(in the rows, 128 means zero)
A single turn carries every row of the set below to another of its rows. Some are shown first; where does it send the rows asked next?
Q180: [113 132 125 129 142 144 132 117 112 130 145 127 107  94  98 106 142 128
 158 137  82 134]
Q169: [ 89 140 130 132 129 164 148 108 130 128 153 145 107 121  93 147 139 123
 148 139  98 140]
Q134: [123 143 124 128 134 122 162 108  70 120 128 109  98 132 112 165 130 144
 159 133 126 154]
Q393: [122 132 124 130 135 140 136 118 109 139 142 128 115  93  87 112 144 136
 152 141  82 131]
Q474: [ 94 138 131 135 126 161 149 112 130 135 152 148 110 119  86 152 138 124
 144 142 103 135]
Q956: [105 126 112 135 125 102 129 114  66 126 137 105 104 141 106 121 142 119
 162 127  98 134]
Q268: [125 133 145 108 122 148 131 117 115 136 128 124 131 144  97 145 141 135
 134 143 132 127]
Q26: [106 123 116 143 131  99 125 125  73 131 143 112  97 135 107 122 135 103
 160 133 114 125]
Q723: [128 139 127 138 137 116 158 120  77 131 133 118  95 125 107 169 123 131
 153 141 145 141]
Q333: [101 151 155 139 149 114 149 128  74 131 161 129  92 153  97 145 149 132
 180 134 118 131]
Q550: [105 152 153 136 143 113 152 124  69 132 158 126  98 155  92 148 153 143
 179 134 112 133]
Q516: [111 136 145 100 129 157 130 108 113 119 129 117 124 149 114 134 145 135
 144 134 120 141]
Q192: [113 133 149 111 135 153 124 121 122 127 136 125 116 142 115 135 135 115
 142 141 140 129]
Q395: [120 130 127 135 141 139 131 124 114 139 147 132 109  90  92 110 139 123
 153 143  92 126]
Q235: [ 93 139 129 131 124 162 151 107 127 132 150 144 113 122  85 151 142 131
 145 140  95 139]
Q384: [107 149 154 141 144 110 151 130  73 138 160 131  98 152  88 150 149 136
 176 137 120 127]
Q454: [115 142 129 133 145 124 155 115  78 116 135 112  85 129 125 159 123 124
 163 133 138 152]
Q828: [116 124 112 142 121  95 130 122  68 139 137 111 109 137  92 129 140 119
 154 134 108 123]

Q723 moves to Q134
Q393 moves to Q180
Now these:
Q516 moves to Q192
Q333 moves to Q384
Q474 moves to Q235
Q956 moves to Q26

A single turn carries every row of the set below to another of its rows. Some are shown first; where does it send the rows asked next?
Q753: [136 131 101  89 123 121 111 136 160 122 146 132 127 135 144 105 111 133
 123 119 101 131 107 148 134 122 125 155  86 144]
Q787: [134 116  93  85 113 112 135 139 163 155 119 131  92 132 165 129 118 136
 113 137 101 115 136 130 133 148 106 149 106 128]
Q71: [130  89 107  65 121 118 126 115 122 145 149 145  96 151 150 127 123 111
  93 126 102 150 117 120 142 127 105 130  93 152]
Q358: [137  97  88  75 147  89 138 106 124 155 147 148  88 144 146 123 125 136
 143 130 112 138 112 167 118 131 104 124 124 134]
Q973: [142 116 100  73 128 124 140 132 102 137 150 148  95 140 119 140 131 137
 136 106 118 132 113 143  98 128 106 116 115 108]
Q742: [133 112 109  88 132 105 130 131 120 141 116 139  91 115 146 119 125 134
 139 139 119 161  91 161 106 138 111 105 110 124]
Q311: [138 130  99  89 140 126 120  97 140 139 141 132 124 136 143 116 106 133
 142 123 124 147  97 140 108 133 107  88 118 142]
Q332: [142 113 128  84 146 102 164 122 116 127 149 128 105 133 132 104 121 126
 130 115 113 118  94 168 106 139 108 124 117 142]
Q233: [153 122  92  77 141 118 145 137 132 137 132 145  88 174 134 132 111 148
  94 129 123 112 119 121 146 147  99 118 112 142]
Q150: [142 120 115  71 137 109 128 125 126 149 169 156 109 132 146 127 135 149
 116 118 138 111  83 155 120 141 100 106 101 139]
Q97: [141 112  88  89 130 115 126 109 125 150 153 146 107 135 137 110 128 140
 138 119 130 159 121 149 108 105 104 110 128 148]
Q221: [138 134  94  77 125  98 143 102 117 140 119 154 104 161 133 132 129 130
 137 122 120 135 102 170 113 146 106 134 111 123]
Q570: [144 143  98 112 134 142 120 133 142 148 127 149 113 130 127 116 131 120
  89 148 108 100 110 142 114 132 118 132 101 123]
Q178: [156 135  98  92 131 110 111 137 130 114 122 154 101 145 138 105 103 123
 124 135  91 103 111 158 124 144 119 157  97 137]
Q904: [135 130 111  80 124 120 160 115 130 138 141 141 121 131 135 129 130 136
 141 133 106 134 118 168 129 113 128 107 131 135]
Q491: [141 122 120  67 130 116 127 103 127 130 159 147 144 145 150 124 113 140
 127 123 112 133  79 152 129 133 101 109 112 133]
Q816: [142 113  98  82 135 102 128 132 142 126 137 135 101 139 137 133 114 136
  88 129 150 147 121 123 129 136 132 115 105 167]
Q894: [138 117  89  80 119 106 129 120 130 138 134 147 111 112 147 132 117 135
 155  90 115 119 102 149 120 134  97 107 109 139]
Q444: [133 136 110  98 125 124 146 112 126 148 119 135  98 161 152 119 137 123
  83 129 120 139 132 121 123 130 112 124 111 158]
Q433: [152  89 100  83 120 130 123 116 143 115 125 153 114 154 142 132 115 123
  94 139 104 124 124 124 135 143 111  88 116 145]
Q761: [156 103 120 108 121 104 107 146 144 131 144 157 119 116 145 117 109 134
  90 142 114 114 105 133 101 118 104 139 114 125]
Q662: [152 120 104  87 102 118 146 150 143 129 117 140 116 146 155 118 120 138
 113 140 106 129 141 128 126 141 122 150  96 116]
Q485: [149 115 104  91 131 112 121 166 124 114 146 157 110 136 132  97 126 128
  88 120 110 127 136 126 126 155 120 126  95 127]
Q628: [130 134 112  86 124 130 120 116 117 116 132 151  99 129 145 119 142 126
 124 117 111 125  98 170 117 148  82  99 119 130]
Q555: [151  98 108  92 124 110 144 123 136 131 115 142 126 150 147 109 132 126
  93 113 127 126  95 123 148 137 109 133  89 155]
Q777: [134 112 116  90 157 113 116 137 132 120 156 145 114 130 137 109 127 110
  87 127 101 111 121 121 141 155 127 131 109 129]
Q694: [153 124 106  85 144 127 132 115 111 118 148 132 117 112 144 139 130 140
 133 134 145 115  98 145 115 120 114 118 128 129]
Q624: [132 118 116 101 135  98 129 130 141 139 158 160  79 149 142 114 122 108
 122 132  99 116 133 134 124 123 106 154  96 118]
Q932: [164 115 115  81 119 120 132 129 113 137 146 162  95 136 129 112 119 141
 114 142 136 118  99 165  94 139  96  98 117 144]
Q501: [157 116 117  92 119 126 145  99 113 140 121 151 105 146 131 117 135 117
 136 139 132 116  96 154  94 137 116 117 106 130]
Q346: [165  85 112  87 129 111 119 127 112 128 116 147  87 151 173 115 123 137
 105 139 116 127 118 117 124 131 104 129 115 151]
Q478: [136 121 113  82 129 113 150 121 125 144 154 141 104 117 132 117  99 127
 124 137 122 142  90 151 129 121  69 109 122 129]
Q65: [142 111  97  84 110 115 122 134 150 144 131 129 101 122 148 117 102 133
 102 137 103 125 138 132 132 125  99 162 134 151]
Q463: [149 113  86  68 136 106 128 114 121 126 119 127 105 157 157 134  95 131
 102 118  97 125 123 129 116 154 124 125 110 164]
Q130: [132 125 117  89 131 112 111 143 174 133 169 151  94 141 136 132  98 136
 115 126 104 106 116 129 126 136 102 126 103 124]
Q171: [135 115  81 103 137 140 111 122 153 138 139 133 118 132 149 113 116 118
 109 152  78 134 126 144 109 126 117 122 103 120]
Q897: [133 119 100  94 131 133 102 118 148 141 136 126 101 116 138 123 110 111
 103 126 114 116 129 107 129 133 109 146 129 146]
Q602: [133 129 112  88 136 115  95 127 134 110 134 139 118 127 133 112 102 111
  87 127 104 132 117 122 138 149 108 143 127 140]
Q520: [153 108 111  98 128 123 144 157 142 131 130 141  99 141 145  98 117 123
 107 147 106 123 135 120 118 157 125 119  86 116]
Q573: [142 126  84 112 137  90 118 141 142 130 141 145 104 129 145 120 109 134
 101 131 118 141 140 137  89 122 115 143 112 122]

Q742 moves to Q628
Q178 moves to Q130
Q346 moves to Q433
Now these:
Q221 moves to Q150
Q787 moves to Q485

A single turn carries every row of the set below to another of its rows. Some are shown first; where does it send the rows asked next?
Q252: [136 138 118 164 123 131 130 138 139 107 118 124 107 138 126 130 107]
Q530: [110 135 122 113 133 137 122 118 143 109 108 135 111 138 108 118 109]
Q254: [142 143 121 166 120 131 133 135 140 112 123 126 111 142 122 129 111]
Q905: [158 120 127 130 140 109 120 155 126 139 150 136 134 127 130 149 121]
Q179: [112 133 127 115 139 140 123 115 135 109 110 137 107 140 108 123 106]
Q344: [113 122 130 118 125 138 117 137 121  99 103 115 116 120 111 109 106]
Q239: [142 139 109 131 131 152 108 124 127 138 117 143 135  98 138 133 130]
Q595: [145 129 130 115 124 137 107 123 107 135 129 129 140 103 116 127 157]
Q611: [111 131 123 114 130 139 125 114 141 110 111 143 111 145 119 120 111]
Q205: [129 149 125 138 130 127 137 120 141 118 120 137 104 139 111 135  98]
Q868: [136 141 116 165 118 134 124 134 133 115 121 122 115 145 128 131 105]
Q104: [147 114 122 133 141 108 123 157 123 133 147 133 130 128 143 148 133]
Q242: [146 148 125 121 138 155 108 122 127 145 120 139 136 107 126 133 140]
Q785: [138 123 109 139 114 109 102 135 128 131 113 113 112 140  94 111 130]
Q306: [124 117 133 117 104 114 138 146 128 103 114 120 127 120 113 103 114]
Q673: [161 136 124 117 144 129 113 147 144 149 135 146 143 131 120 141 123]
Q30: [151 116 112 129 142 108 112 158 114 127 144 140 131 126 126 153 120]
Q690: [148 133 118 153 114 130 113 132 129 112 121 128 108 154 106 115 143]
Q248: [135 132 122 121 141 127 125 138 104 122 135 141 104  94 141 137 133]
Q580: [146 134 124 111 124 140 104 127 115 143 118 129 149 103 115 130 145]
Q887: [126 123 105 135 125 119 116 132 105 118 139 131 137 111 140 141 153]
Q217: [124 121 108 130 102  98 125 139 143 120 118 117 131 135 106 112 120]
Q385: [131 120 136 110 103 116 136 146 124 102 117 126 118 124 112  99 122]
Q743: [119 122 109 127 100 103 123 138 138 125 120 115 132 136 116 103 124]
Q864: [135 112 122 140 130 121 116 139 108 127 144 122 135 115 146 139 151]
Q768: [148 146 119 112 120 135 112 132 109 124 127 137 143  97 110 125 150]
Q548: [142 127 109 139 113 110 104 135 130 130 110 115 111 137  88 117 124]
Q559: [114 120 130 115 123 138 116 138 118 108 104 119 116 123 119 109  94]
Q82: [128 133 131 127 143 139 123 132 102 124 133 128 119 101 146 139 143]
Q746: [131 121 133 111 149 114 133 156 120 120 149 136 134 124 141 142 128]
Q230: [165 130 115 118 136 136 111 143 142 132 130 162 143 128 116 138 131]
Q132: [127 123 116 106 151 117 124 156 132 118 149 147 130 126 141 128 132]
Q294: [158 137 125 117 139 138 111 128 145 148 134 151 142 128 119 138 133]
Q693: [130 122 132 106 144 117 129 151 135 126 152 139 145 127 140 134 126]
Q208: [126 117 132 120 105 112 137 147 127  95 115 120 122 122 110 104 122]
Q597: [150 130 119 161 119 130 111 140 128 113 117 119 107 146 107 115 136]
Q954: [132 147 127 132 129 123 139 128 144 112 119 138 100 135 108 133  97]
Q289: [142 134 126 100 135 128 105 140 130 148 133 129 158 113 113 130 119]
Q498: [138 117 124 134 126 126 117 133 100 128 132 126 127 105 139 138 159]
Q425: [124 120 113 123 101  96 126 136 138 127 117 117 128 131 104 106 124]
Q565: [113 117 134 116 126 141 122 137 122  97 105 122 120 126 116 108 105]
Q260: [143 131 112 136 111 107 103 140 120 133 117 111 110 137  93 114 121]
Q731: [139 147 131 132 125 128 137 124 132 115 121 141  99 138 109 136  96]
Q738: [142 130 126  99 139 124 114 148 138 141 134 138 161 126 117 134 121]
Q629: [141 141 113 104 141 131 103 156 131 133 133 134 158 114 118 125 113]
Q460: [137 138 125 128 140 155 105 118 118 142 124 132 130 102 137 135 134]
Q524: [135 126 140 121 144 132 128 140 105 120 144 132 115 105 145 138 136]
Q920: [146 129 116 158 119 133 112 132 134 108 112 124 104 145 107 118 139]

Q738 moves to Q242
Q230 moves to Q768
Now these:
Q460 moves to Q864
Q954 moves to Q548
Q385 moves to Q731
Q254 moves to Q425

